In the data rows, the value 128 means zero.
Every row has a hidden score. How much higher is the second row's score than the first row's in each pair? 6 means about the same, 12 much higher and 0 much lower.
[204 121 118 112 156 128 140 112]
[119 169 197 211 101 123 191 156] >> 2
[171 139 101 188 140 130 117 141]
[102 133 101 113 113 120 123 138] >> 2
[156 123 127 148 121 128  73 139]
[130 153  98 121 112 158 126 123] >> 9
[207 121 160 107 176 135 159  91]
[148 115  95 125 102 119  96 144] >> 6
[134 168 184 106 160  83 106 137]
[181 118 128 133 125  98 102 151] >> 9
[ 98 130 106  96 109 107 113 139]
[ 95 121  98  88 116 104 104 135] >> 6
[131 170 180 197 105 121 186 155]
[184 120 111 108 135 100 107 131] >> 8
[126 134  98 125 102 154 103 146]
[105 101 148 122 112 160 101 124] >> 0
[157 145 190 133 156 112 158 112]
[110 150 138 155 115 209 176 108] >> 5
[153 128 141 163 121 136  89 139]
[127 175 194 208 101 123 187 159] >> 8
[ 75 127 108  92 120  83  92 127]
[169 130 178 128 148  86 150 113] >> 9
[100 122 109  92  81 115 108 136]
[ 93 128  92 142  93 185  98 159] >> 6
[182 110 124 128 125  92 106 143]
[129 143 158 115 112  83 143 149] >> 4
[131 111 109 128 152  97  88 106]
[150 161 146 158 116 100 170 138] >> 11
[ 87 108  98 103 114  90  85 150]
[181 121 102  79 160 113 119 100] >> 11
[ 97  99  93  87 145 123  95 112]
[138 100 100  99 137  96  93 103] >> 8
[166 162 101  90 130 109 128 149]
[ 96  92 104 129 166 172 112  99] >> 0
[194 112 173 107 173 123 159  91]
[167 100 123  86 159 105 129  98] >> 7
[178 169 122  73 150 116 114 144]
[126 132  85 182 100 221 127 162] >> 2
[120  88  92  86 148 133 108  93]
[ 96 137 103 128 137 122  91 141] >> 8
[ 80 121 135 188 109 151 177 111]
[105 135 102 105 113 121 126 140] >> 10
[ 79 121 122  96  91 136 105 134]
[144 121 153 124 176 135 139 110] >> 9
[109  96 113 101 145 142 105 102]
[162 149 197 136 164 104 168 112] >> 10
[114 119 121 125 147 119  80 107]
[111 113  94  97 129 140 113 123] >> 8
[115 148 172 201  97 112 185 140]
[149 135  87  84 135 123 137 140] >> 11
[111  86 160 138  89 171  94 159]
[107 125  89  79 114  78  78 143] >> 12
[108 147 105 126  93 160 136 119]
[103 150 151 182  96 144 167 146] >> 5
[ 74 155 134  86 115  90  91 102]
[125  94 121 162 161 132 135 128] >> 8
[124 132  92 133  99 165  97 149]
[110 152 155 187 102 129 176 145] >> 6
[184 139  90  93 173 122 118 101]
[ 91 121  94  98 100  95  84 146] >> 0
[106 139 156 169  91 158 179 124]
[117 122 136 122 134 140 129 118] >> 6
[130 172 182 199 102 115 187 159]
[123 133  92 130 100 172  93 160] >> 4
[119 143 100 126 113 175 108 148]
[140 107 148 137 191  90 126  98] >> 4
[ 87 124 139 112  97 155 128 134]
[184 108 130 134 125  98 111 154] >> 12
[153 163 140 138 179 168 170 143]
[154  97  91  84 143  97 101 104] >> 3
[ 85 129  92  98 140 104  78 132]
[109 133 123 102 110  89 120 143] >> 7
[122 132 147 188  96  98 185 130]
[116  85  96  95 158 160 126  96] >> 2
[138  99 111 107 138  97  86 110]
[119 133 155 111 109  68 130 160] >> 7
[117 116 141 175 111  90 172 132]
[106 121  96 100 128  83  98 154] >> 7
[124 176 203 216 102 124 196 158]
[109 105 159 132 144 210 136 107] >> 0
[131 122 142 170 112 106 173 134]
[103 106  80 100 108 138  79 136] >> 3
[138 106 105 139 153 109 127 118]
[141 156 118 148 113 107 148 144] >> 9
[159 109 109 120 130  91 117 132]
[ 95 133  97 128 108 156 136 128] >> 3
[123 134 106 126 103 148 108 142]
[149  93 127  83 161  94 130  95] >> 5
[ 97 124 114  86 126 105  90 138]
[102 136  90 147 110 133 140 130] >> 9
[ 88 134 184 147 169 130 169 113]
[112  88 105  91 145 137 106 101] >> 7
[ 99 121  91  92 111  97 111 116]
[125 113  90  99 124  91 127 126] >> 8
[125  93 104 113 134 101  73 110]
[112 143 117 143  94 169 155 118] >> 8
[120 148  95 134  99 156 141 122]
[127  86  97  97 127 121  94 113] >> 2
[111 136 130 165  97 124 157 141]
[125 130 163  93 167  87 131 110] >> 4
[102 121  84  84 120  83  97 136]
[116 140 135 176  97 113 158 137] >> 6
[ 96 121  98  94 114 100  99 139]
[120 103 109 114 144 106  67 102] >> 4
[192 110 170 110 173 123 153  91]
[ 99  88 113 140 138  70 135 137] >> 5
[ 95 135 139 132  94 162 155 122]
[203 121 155 102 176 132 158  90] >> 11
[ 91 126  94  81 118 125  79 132]
[175 105 155 152 125 102 112 169] >> 8
[131  88 105 117 139 118 111 116]
[ 97 127 107 165 109 145 152 119] >> 7
[117 149 114 139 100 119 147 139]
[137 156 124 147 112 114 153 136] >> 7
[101 134 158 169  97 178 177 124]
[107 145 136 153 116 208 172 105] >> 7
[140 118 112 117 115 123 112 133]
[104 142 140 154 117 208 181 109] >> 3
[119 149  97 133  95 155 137 119]
[177  94 133 127 185 152 158 108] >> 5
[167  93 158 145 183 137 156 108]
[ 93 134 115 169 102 134 161 124] >> 7
[106 146 130 140 113 201 162 111]
[142 150 185 155 119 112 105 131] >> 6
[179 101 156 153 125  99 113 176]
[ 81 109 136 111  99 142  99 148] >> 0
[171 115 180 108 170  79 159  86]
[ 89 132  91  91 114 143 108 123] >> 5
[179 180 141 155 133 140 139 144]
[ 86 126 136 116  97 150 133 125] >> 0
[111  89 134 114 106 151  85 124]
[164 147 201 133 167 105 167 114] >> 12
[144 147 150 111 136 112  73 110]
[126 149 159 192  98 109 179 137] >> 9
[219 125 218 157 192 138 193  92]
[ 90 108 163 133 131 199 126 111] >> 0
[179 131 100 136 159  99 123 118]
[153 140 163 124 142 111 143 120] >> 1
[111 141 121 151 105 129 153 139]
[149 163 159 169 114 105 170 142] >> 8
[119 145 129 157  81 143 155 128]
[133 146 168 116 122  66 140 163] >> 7
[147 100  89  99 146  96  90 104]
[103 126  93  83 114 116  72 139] >> 4
[149 113  97  97 129 118 148 122]
[135 158 146  71 139 127  92 135] >> 3
[117 147 132 153  80 137 158 132]
[115 138 137  99 137  86  97 142] >> 5
[115  97  89  95 124 154 107 124]
[157 143 133 116 141 101  79 116] >> 9
